128 stands for zero in the data rows.
Here are some points:
array([128, 118, 139, 161, 133, 119, 130, 137, 116, 127, 136, 105, 128, 135, 122, 116])
array([152, 124, 138, 127, 124, 144, 131, 132, 139, 126, 127, 136, 124, 133, 129, 119])
array([141, 179, 165, 93, 129, 113, 126, 99, 135, 99, 100, 113, 114, 140, 98, 121])
array([99, 192, 149, 65, 133, 159, 128, 120, 109, 107, 101, 89, 112, 107, 89, 166])
array([188, 167, 131, 109, 168, 140, 93, 155, 109, 133, 74, 139, 121, 159, 168, 156])
array([130, 116, 144, 201, 120, 114, 135, 133, 130, 91, 149, 105, 130, 110, 138, 95])
array([128, 156, 86, 61, 128, 145, 148, 171, 79, 199, 203, 154, 101, 108, 165, 95])
array([126, 112, 48, 78, 71, 160, 149, 142, 154, 225, 132, 180, 109, 150, 86, 187])
array([80, 36, 100, 88, 128, 141, 170, 95, 119, 220, 113, 179, 133, 123, 138, 124])
array([118, 115, 106, 172, 139, 116, 108, 121, 137, 132, 133, 127, 186, 117, 136, 101])
array([87, 45, 173, 72, 159, 110, 98, 88, 151, 151, 117, 92, 124, 137, 134, 183])
array([101, 105, 186, 139, 140, 104, 124, 161, 176, 111, 182, 119, 127, 145, 122, 119])
array([117, 111, 125, 96, 136, 156, 125, 98, 125, 103, 143, 162, 127, 111, 120, 138])
array([115, 113, 135, 168, 135, 90, 104, 139, 133, 104, 122, 148, 175, 129, 109, 96])
array([117, 116, 118, 127, 100, 134, 149, 118, 135, 112, 160, 141, 131, 121, 118, 138])
array([98, 143, 121, 109, 154, 155, 109, 136, 119, 117, 1, 112, 120, 118, 125, 105])
array([165, 97, 156, 107, 138, 127, 114, 105, 126, 107, 113, 122, 125, 131, 134, 110])
array([174, 137, 131, 121, 125, 113, 111, 118, 117, 104, 121, 110, 126, 126, 128, 130])
array([103, 148, 137, 131, 115, 118, 104, 140, 142, 136, 0, 104, 99, 126, 93, 81])
array([142, 122, 145, 109, 124, 112, 120, 102, 113, 123, 142, 135, 100, 115, 142, 127])
array([106, 150, 154, 200, 123, 116, 110, 158, 139, 109, 146, 102, 134, 132, 123, 110])
array([76, 55, 113, 28, 106, 192, 102, 64, 143, 167, 117, 164, 83, 124, 106, 129])
array([134, 137, 140, 143, 138, 118, 106, 117, 139, 109, 109, 136, 132, 118, 129, 115])
array([122, 122, 102, 119, 129, 138, 121, 98, 126, 139, 139, 108, 137, 117, 123, 130])
array([127, 124, 131, 42, 133, 123, 182, 120, 130, 143, 107, 174, 106, 174, 137, 169])
array([131, 123, 126, 99, 122, 131, 124, 100, 127, 135, 122, 103, 118, 133, 121, 137])
array([130, 112, 148, 135, 141, 112, 136, 124, 134, 101, 155, 148, 104, 117, 121, 137])
array([104, 143, 96, 227, 111, 72, 118, 154, 135, 159, 144, 151, 207, 129, 121, 115])
array([132, 123, 109, 108, 130, 132, 140, 125, 136, 152, 128, 133, 138, 134, 112, 117])
array([125, 137, 129, 123, 123, 119, 127, 104, 129, 124, 135, 106, 121, 132, 121, 138])
array([118, 124, 114, 114, 134, 133, 153, 114, 135, 173, 144, 156, 111, 121, 120, 127])
Here are 16 more points, each followed by its number:
array([125, 80, 131, 96, 136, 148, 119, 131, 146, 96, 110, 114, 140, 122, 123, 144]) 0
array([164, 127, 37, 82, 129, 167, 122, 152, 118, 212, 96, 160, 131, 154, 96, 157]) 1
array([155, 120, 140, 97, 116, 145, 142, 115, 138, 158, 155, 120, 117, 126, 157, 154]) 2
array([132, 116, 133, 118, 126, 126, 140, 113, 128, 124, 135, 138, 122, 126, 127, 134]) 3
array([159, 147, 143, 107, 129, 137, 123, 133, 126, 124, 151, 127, 127, 131, 146, 139]) 4
array([112, 97, 166, 104, 116, 149, 211, 95, 170, 124, 130, 158, 113, 144, 137, 128]) 5
array([115, 104, 136, 119, 114, 125, 107, 109, 118, 119, 145, 123, 124, 129, 123, 132]) 6
array([118, 93, 145, 146, 125, 104, 156, 116, 116, 86, 144, 115, 114, 137, 120, 132]) 7
array([156, 169, 124, 81, 147, 125, 150, 133, 124, 149, 105, 149, 134, 117, 154, 118]) 8
array([116, 133, 71, 92, 125, 145, 109, 76, 112, 188, 128, 147, 106, 121, 81, 119]) 9
array([125, 121, 128, 84, 117, 119, 85, 102, 148, 127, 23, 152, 96, 119, 134, 154]) 10
array([115, 113, 146, 186, 121, 112, 116, 133, 132, 117, 142, 118, 124, 134, 133, 117]) 11
array([131, 118, 137, 123, 137, 125, 135, 132, 119, 130, 140, 132, 132, 127, 152, 132]) 12
array([133, 131, 138, 203, 123, 94, 147, 141, 118, 126, 124, 134, 153, 119, 135, 118]) 13
array([134, 128, 138, 118, 125, 126, 122, 132, 124, 114, 119, 110, 123, 134, 131, 130]) 14
array([103, 92, 113, 124, 126, 122, 118, 105, 141, 128, 161, 140, 117, 121, 121, 126]) 15
Which of these numbered points is nearest to each point below by angle, seen from the average point of the first points? Its number follows each.
array([158, 135, 21, 72, 109, 212, 121, 169, 140, 189, 113, 155, 125, 120, 129, 181]) > 1
array([135, 104, 137, 130, 127, 126, 146, 126, 129, 125, 118, 117, 109, 133, 129, 126]) > 7
array([181, 156, 141, 107, 103, 143, 119, 168, 116, 104, 156, 136, 112, 130, 132, 164]) > 4
array([95, 137, 91, 96, 130, 128, 102, 80, 119, 159, 160, 153, 114, 141, 82, 126]) > 9
array([175, 122, 75, 97, 151, 130, 152, 99, 145, 82, 159, 169, 131, 137, 93, 198]) > 3
array([145, 149, 89, 70, 111, 144, 137, 150, 103, 119, 115, 154, 126, 121, 174, 155]) > 8
array([140, 61, 149, 99, 168, 138, 99, 130, 140, 120, 135, 114, 134, 119, 145, 134]) > 0
array([117, 158, 108, 96, 127, 132, 141, 89, 116, 137, 109, 110, 138, 133, 112, 134]) > 9
array([173, 150, 57, 68, 83, 168, 166, 133, 110, 168, 102, 160, 95, 156, 145, 184]) > 1
array([112, 146, 138, 107, 155, 109, 125, 97, 137, 116, 83, 154, 136, 120, 138, 141]) > 10
array([112, 131, 128, 187, 118, 131, 116, 148, 121, 96, 169, 106, 101, 126, 116, 112]) > 11
array([109, 118, 93, 113, 113, 124, 129, 127, 128, 160, 105, 136, 121, 128, 119, 125]) > 1
array([119, 122, 109, 107, 145, 108, 138, 118, 138, 134, 108, 136, 124, 122, 137, 118]) > 8
array([119, 173, 137, 118, 125, 119, 150, 158, 104, 161, 134, 103, 124, 122, 110, 104]) > 8
array([104, 152, 174, 100, 149, 126, 90, 147, 120, 121, 93, 119, 130, 142, 142, 149]) > 14
array([119, 130, 152, 105, 110, 120, 125, 116, 148, 115, 143, 141, 117, 131, 127, 145]) > 3
